In the data rows, 128 means zero.
Some points, one per row:
[150, 136, 126, 92, 131, 146, 154, 122, 170, 180, 150, 168, 160, 136, 124, 102, 131, 114, 125, 136, 185, 168, 143, 117]
[139, 138, 132, 75, 173, 124, 164, 104, 101, 168, 156, 173, 154, 129, 109, 81, 155, 162, 116, 130, 219, 133, 132, 126]
[126, 87, 139, 127, 142, 136, 120, 153, 178, 123, 152, 80, 119, 125, 131, 132, 92, 104, 162, 123, 110, 131, 137, 119]
[130, 107, 104, 153, 39, 140, 55, 143, 140, 108, 88, 74, 115, 124, 121, 161, 86, 88, 142, 111, 29, 122, 135, 126]
[127, 149, 103, 118, 137, 107, 154, 117, 86, 149, 122, 180, 161, 128, 110, 111, 176, 146, 102, 147, 163, 114, 107, 131]
[139, 96, 175, 126, 172, 133, 122, 131, 128, 60, 131, 44, 44, 110, 158, 153, 103, 169, 148, 135, 75, 88, 172, 120]
[158, 147, 68, 150, 33, 114, 46, 117, 111, 126, 52, 119, 138, 115, 105, 173, 107, 96, 143, 121, 59, 125, 125, 123]
[136, 138, 158, 112, 163, 116, 155, 112, 46, 83, 116, 135, 94, 106, 125, 131, 169, 197, 106, 141, 119, 87, 159, 122]
[114, 143, 124, 152, 119, 106, 118, 117, 59, 106, 105, 144, 119, 110, 123, 148, 165, 150, 97, 137, 79, 125, 123, 151]
[114, 169, 53, 167, 55, 130, 121, 130, 176, 216, 112, 188, 186, 161, 124, 121, 114, 46, 120, 109, 143, 187, 56, 125]
[149, 130, 140, 61, 206, 137, 196, 113, 153, 166, 192, 157, 142, 138, 134, 85, 145, 171, 143, 148, 244, 134, 152, 115]
[109, 171, 79, 148, 78, 116, 122, 126, 136, 206, 112, 195, 197, 159, 106, 104, 141, 77, 113, 100, 178, 168, 55, 133]
[140, 81, 120, 138, 77, 157, 77, 155, 223, 108, 125, 56, 116, 131, 130, 160, 62, 61, 184, 132, 73, 149, 143, 116]
[147, 106, 153, 110, 136, 115, 102, 116, 72, 55, 117, 85, 77, 100, 119, 153, 137, 190, 141, 134, 78, 74, 175, 119]
[144, 101, 196, 124, 197, 118, 151, 118, 59, 24, 127, 74, 29, 90, 165, 141, 165, 205, 122, 165, 71, 76, 193, 135]
[115, 139, 98, 159, 70, 131, 85, 148, 172, 168, 101, 138, 166, 151, 120, 139, 83, 51, 136, 107, 125, 165, 81, 132]
[129, 149, 122, 151, 66, 115, 76, 115, 50, 92, 68, 121, 107, 107, 110, 156, 135, 145, 119, 107, 32, 95, 130, 123]
[111, 155, 115, 149, 115, 130, 140, 133, 120, 148, 126, 152, 130, 131, 149, 119, 136, 109, 101, 127, 130, 148, 108, 124]
[151, 78, 151, 118, 147, 175, 118, 164, 249, 100, 175, 33, 87, 135, 156, 151, 46, 85, 203, 133, 115, 132, 157, 109]
[139, 111, 167, 136, 156, 105, 116, 121, 64, 42, 107, 86, 73, 93, 121, 156, 136, 184, 120, 135, 65, 74, 161, 130]
[118, 110, 149, 119, 192, 154, 208, 149, 224, 186, 206, 137, 145, 159, 163, 90, 111, 84, 127, 144, 218, 184, 119, 113]
[115, 141, 137, 129, 188, 130, 197, 136, 160, 174, 172, 169, 139, 153, 155, 85, 154, 121, 100, 134, 207, 156, 109, 132]
[127, 146, 101, 169, 73, 101, 78, 122, 80, 105, 64, 109, 111, 118, 131, 167, 129, 123, 114, 114, 49, 123, 119, 128]
[108, 152, 101, 187, 75, 105, 91, 125, 78, 102, 64, 118, 94, 124, 143, 178, 148, 117, 97, 119, 33, 131, 100, 139]
[138, 144, 124, 127, 106, 100, 84, 94, 11, 70, 64, 126, 109, 88, 101, 161, 163, 184, 116, 132, 57, 67, 150, 121]
[143, 90, 174, 114, 119, 141, 86, 143, 134, 74, 116, 63, 95, 104, 120, 144, 95, 140, 154, 129, 65, 86, 173, 121]
[116, 139, 83, 111, 121, 132, 147, 129, 160, 219, 148, 181, 209, 154, 114, 89, 114, 91, 122, 108, 200, 158, 89, 133]
[123, 96, 161, 92, 206, 150, 185, 134, 196, 162, 217, 110, 131, 142, 151, 84, 101, 135, 152, 130, 231, 150, 144, 132]
Here are 10 more points, each followed by its number:
[120, 99, 151, 153, 140, 157, 137, 150, 197, 116, 162, 81, 90, 138, 164, 145, 82, 101, 143, 136, 107, 157, 134, 123] 0
[135, 159, 95, 128, 72, 97, 86, 98, 60, 129, 75, 159, 152, 108, 95, 133, 152, 156, 113, 114, 113, 108, 116, 137] 1
[143, 119, 65, 172, 13, 136, 34, 127, 141, 107, 50, 106, 128, 117, 106, 187, 82, 65, 145, 122, 14, 132, 121, 125] 2
[114, 84, 149, 126, 189, 136, 175, 158, 210, 127, 186, 101, 121, 140, 161, 112, 100, 100, 141, 148, 180, 160, 132, 128] 3
[153, 81, 154, 74, 138, 171, 118, 136, 191, 151, 155, 101, 157, 121, 106, 112, 81, 109, 164, 137, 146, 139, 179, 120] 4
[137, 125, 176, 126, 185, 121, 167, 123, 89, 78, 147, 94, 61, 110, 158, 130, 143, 182, 113, 154, 103, 107, 161, 126] 5
[133, 135, 167, 80, 216, 119, 211, 110, 84, 131, 177, 157, 133, 122, 147, 69, 177, 201, 115, 137, 211, 108, 155, 137] 6
[142, 135, 130, 108, 109, 130, 124, 113, 94, 132, 111, 153, 153, 118, 107, 120, 137, 147, 125, 131, 135, 121, 141, 136] 7
[114, 118, 103, 175, 46, 141, 62, 158, 199, 131, 94, 110, 140, 134, 120, 172, 77, 48, 150, 110, 78, 163, 99, 140] 8
[135, 171, 134, 124, 113, 141, 147, 106, 61, 153, 119, 173, 125, 124, 127, 123, 157, 158, 97, 131, 105, 142, 143, 133] 9
Which two of these numbered points are nearest to each point below, ignoring the 3 directions in which the first points spread most? Their numbers follow each, nearest first.
[150, 98, 96, 155, 34, 143, 46, 146, 190, 104, 86, 73, 114, 114, 118, 178, 64, 64, 164, 128, 29, 144, 128, 123] > 2 7
[102, 161, 116, 199, 77, 111, 84, 133, 76, 79, 70, 114, 92, 116, 147, 172, 152, 122, 110, 120, 26, 124, 106, 134] > 0 5
[126, 161, 138, 139, 90, 160, 114, 116, 83, 134, 110, 146, 119, 121, 126, 137, 138, 143, 108, 126, 95, 135, 146, 136] > 9 7
[136, 136, 103, 113, 85, 116, 93, 118, 113, 146, 108, 148, 164, 129, 106, 119, 131, 127, 131, 117, 141, 131, 120, 139] > 1 7
[140, 115, 127, 77, 123, 145, 113, 118, 146, 145, 130, 121, 162, 119, 98, 106, 108, 134, 137, 137, 140, 124, 163, 124] > 4 7
[134, 116, 92, 124, 105, 132, 137, 133, 191, 170, 143, 134, 160, 138, 122, 126, 100, 76, 141, 141, 148, 165, 113, 122] > 2 6
[119, 156, 128, 110, 143, 128, 172, 119, 96, 184, 155, 184, 177, 143, 118, 82, 154, 141, 107, 111, 192, 143, 115, 135] > 6 7
[140, 150, 89, 149, 58, 127, 82, 112, 103, 139, 75, 138, 132, 125, 117, 153, 130, 107, 114, 134, 86, 130, 117, 121] > 2 7
[144, 133, 182, 103, 188, 138, 172, 108, 83, 97, 150, 115, 73, 119, 149, 124, 157, 199, 113, 149, 138, 101, 179, 123] > 9 5
[127, 105, 144, 82, 134, 168, 152, 144, 228, 204, 186, 129, 172, 158, 124, 90, 75, 75, 157, 124, 200, 165, 135, 111] > 7 4
[101, 173, 76, 137, 112, 89, 153, 97, 55, 197, 110, 231, 207, 145, 106, 91, 194, 137, 73, 110, 172, 145, 68, 153] > 6 8
[131, 168, 128, 128, 133, 105, 137, 111, 40, 120, 100, 171, 148, 124, 111, 125, 179, 175, 98, 116, 129, 111, 121, 138] > 6 8
[159, 107, 156, 103, 169, 114, 105, 117, 68, 52, 112, 84, 79, 85, 114, 143, 138, 195, 137, 142, 88, 64, 189, 123] > 1 7
[134, 117, 112, 176, 56, 126, 65, 150, 139, 84, 80, 87, 89, 110, 118, 174, 103, 96, 143, 126, 29, 132, 121, 138] > 8 3
[148, 134, 125, 144, 89, 140, 93, 123, 106, 98, 80, 112, 109, 116, 130, 162, 131, 128, 128, 142, 59, 112, 148, 118] > 2 7
[164, 87, 155, 94, 169, 146, 151, 131, 170, 98, 181, 71, 87, 112, 148, 136, 113, 157, 163, 159, 137, 99, 178, 109] > 2 1
[133, 140, 97, 154, 47, 120, 76, 126, 97, 106, 70, 127, 108, 118, 113, 172, 122, 114, 120, 122, 47, 125, 128, 126] > 2 8
[131, 109, 138, 146, 128, 124, 97, 143, 126, 73, 105, 92, 102, 121, 120, 162, 107, 128, 147, 131, 81, 105, 141, 120] > 8 3
[119, 128, 118, 142, 89, 125, 84, 135, 119, 131, 106, 117, 142, 130, 118, 140, 109, 114, 132, 113, 85, 128, 114, 125] > 6 7
[132, 84, 119, 87, 162, 153, 138, 143, 235, 167, 179, 94, 164, 138, 125, 107, 65, 93, 179, 138, 199, 143, 148, 121] > 1 7
[134, 164, 117, 143, 88, 100, 99, 96, 8, 98, 72, 152, 119, 107, 114, 135, 178, 181, 84, 126, 62, 87, 134, 144] > 6 7
[130, 103, 132, 99, 177, 165, 176, 149, 247, 201, 214, 122, 175, 168, 152, 85, 73, 82, 164, 114, 246, 185, 125, 124] > 6 1
Now 10 new points, numbered from 0 again:
[114, 166, 102, 125, 152, 112, 168, 131, 130, 176, 136, 201, 170, 151, 121, 95, 162, 123, 115, 114, 215, 155, 86, 132] 0
[116, 165, 109, 182, 92, 80, 78, 102, 0, 65, 50, 126, 79, 100, 120, 168, 178, 192, 89, 106, 19, 74, 116, 156] 1
[128, 96, 173, 128, 247, 95, 172, 123, 73, 41, 175, 77, 53, 114, 173, 129, 152, 217, 128, 137, 123, 62, 153, 132] 2
[115, 137, 101, 128, 121, 139, 161, 142, 188, 197, 151, 173, 182, 159, 136, 95, 129, 81, 124, 129, 191, 179, 99, 124] 3
[135, 97, 175, 120, 158, 155, 138, 140, 171, 83, 154, 62, 60, 115, 163, 136, 92, 144, 151, 143, 89, 125, 181, 120] 4
[129, 118, 156, 91, 184, 145, 182, 126, 150, 132, 177, 121, 101, 133, 156, 101, 136, 151, 125, 143, 176, 124, 159, 120] 5
[134, 165, 105, 166, 72, 116, 81, 115, 81, 115, 68, 149, 144, 125, 113, 152, 138, 125, 121, 112, 74, 118, 113, 134] 6
[127, 109, 159, 127, 160, 128, 137, 136, 132, 96, 154, 91, 96, 125, 142, 122, 112, 144, 143, 119, 123, 103, 143, 123] 7
[137, 132, 173, 101, 160, 109, 144, 109, 25, 67, 125, 125, 93, 92, 113, 135, 182, 202, 102, 151, 91, 82, 169, 133] 8
[133, 85, 148, 89, 152, 173, 143, 144, 251, 153, 198, 77, 125, 151, 148, 107, 58, 99, 185, 129, 193, 148, 145, 107] 9
Which two of these numbered points are nearest to each point below, ignoring the 3 directions in which the first points spread most? Their numbers follow each, nearest first.
[138, 141, 160, 100, 162, 119, 148, 93, 19, 105, 130, 136, 100, 106, 138, 118, 177, 218, 92, 129, 108, 82, 165, 137] > 5 9
[106, 107, 112, 169, 121, 130, 108, 161, 198, 128, 134, 88, 108, 138, 155, 151, 88, 88, 144, 112, 111, 148, 102, 132] > 1 2
[123, 141, 146, 115, 175, 146, 193, 125, 142, 156, 163, 146, 106, 140, 157, 105, 148, 157, 105, 138, 169, 145, 145, 132] > 4 5
[114, 113, 106, 160, 74, 122, 71, 153, 131, 125, 102, 109, 140, 126, 116, 150, 98, 81, 137, 106, 73, 126, 102, 124] > 7 0
[148, 121, 165, 85, 191, 146, 192, 111, 141, 143, 171, 122, 113, 135, 152, 94, 146, 168, 125, 146, 181, 132, 163, 122] > 5 4
[133, 101, 181, 125, 179, 121, 120, 129, 53, 35, 132, 70, 55, 97, 137, 151, 146, 196, 122, 127, 52, 60, 167, 131] > 7 1
[137, 99, 149, 115, 139, 132, 113, 137, 123, 91, 139, 81, 105, 103, 130, 154, 111, 139, 148, 142, 91, 102, 154, 126] > 8 3
[131, 74, 137, 118, 156, 163, 142, 158, 239, 146, 177, 91, 121, 133, 144, 116, 73, 86, 161, 140, 159, 165, 142, 123] > 3 5
[127, 153, 136, 116, 151, 119, 173, 119, 84, 148, 131, 186, 144, 131, 126, 100, 176, 160, 88, 138, 168, 137, 118, 131] > 3 5
[111, 102, 204, 143, 210, 120, 151, 128, 62, 21, 145, 59, 28, 90, 172, 146, 162, 205, 118, 149, 59, 81, 165, 136] > 1 2
[146, 85, 145, 100, 113, 164, 139, 152, 237, 153, 153, 116, 157, 131, 119, 125, 80, 70, 154, 144, 154, 171, 134, 115] > 8 3
[153, 107, 176, 91, 179, 128, 150, 130, 76, 46, 136, 92, 79, 96, 121, 142, 149, 202, 135, 156, 105, 77, 178, 126] > 8 3
[91, 155, 138, 142, 231, 89, 233, 123, 88, 138, 175, 175, 111, 154, 184, 88, 203, 165, 75, 135, 206, 134, 82, 138] > 2 1
[127, 159, 102, 204, 82, 92, 75, 113, 42, 60, 41, 112, 75, 108, 142, 193, 155, 150, 110, 117, 9, 95, 98, 138] > 1 2
[121, 175, 104, 114, 146, 100, 169, 96, 37, 170, 123, 226, 192, 139, 101, 92, 206, 165, 74, 127, 179, 134, 89, 140] > 8 3
[119, 136, 184, 90, 226, 111, 191, 125, 99, 125, 183, 137, 108, 124, 139, 93, 158, 193, 124, 123, 197, 98, 145, 124] > 7 0
[133, 99, 142, 122, 123, 145, 109, 136, 165, 114, 141, 98, 120, 112, 127, 138, 103, 115, 145, 139, 105, 132, 143, 131] > 8 3
[100, 112, 81, 178, 96, 109, 95, 142, 178, 148, 121, 122, 165, 158, 130, 138, 95, 59, 137, 101, 135, 152, 59, 134] > 2 7
[128, 157, 92, 144, 60, 137, 105, 115, 129, 195, 106, 170, 182, 134, 110, 120, 121, 83, 107, 110, 128, 162, 108, 141] > 8 6
[113, 140, 156, 105, 210, 116, 194, 109, 85, 140, 165, 173, 135, 137, 137, 87, 179, 176, 99, 122, 191, 116, 124, 136] > 7 1
[157, 83, 188, 86, 174, 145, 147, 133, 151, 58, 151, 81, 73, 100, 133, 135, 113, 155, 154, 161, 111, 102, 193, 119] > 8 3
[139, 101, 171, 107, 168, 149, 139, 139, 172, 98, 146, 86, 110, 122, 135, 139, 108, 134, 162, 131, 141, 117, 161, 114] > 6 0
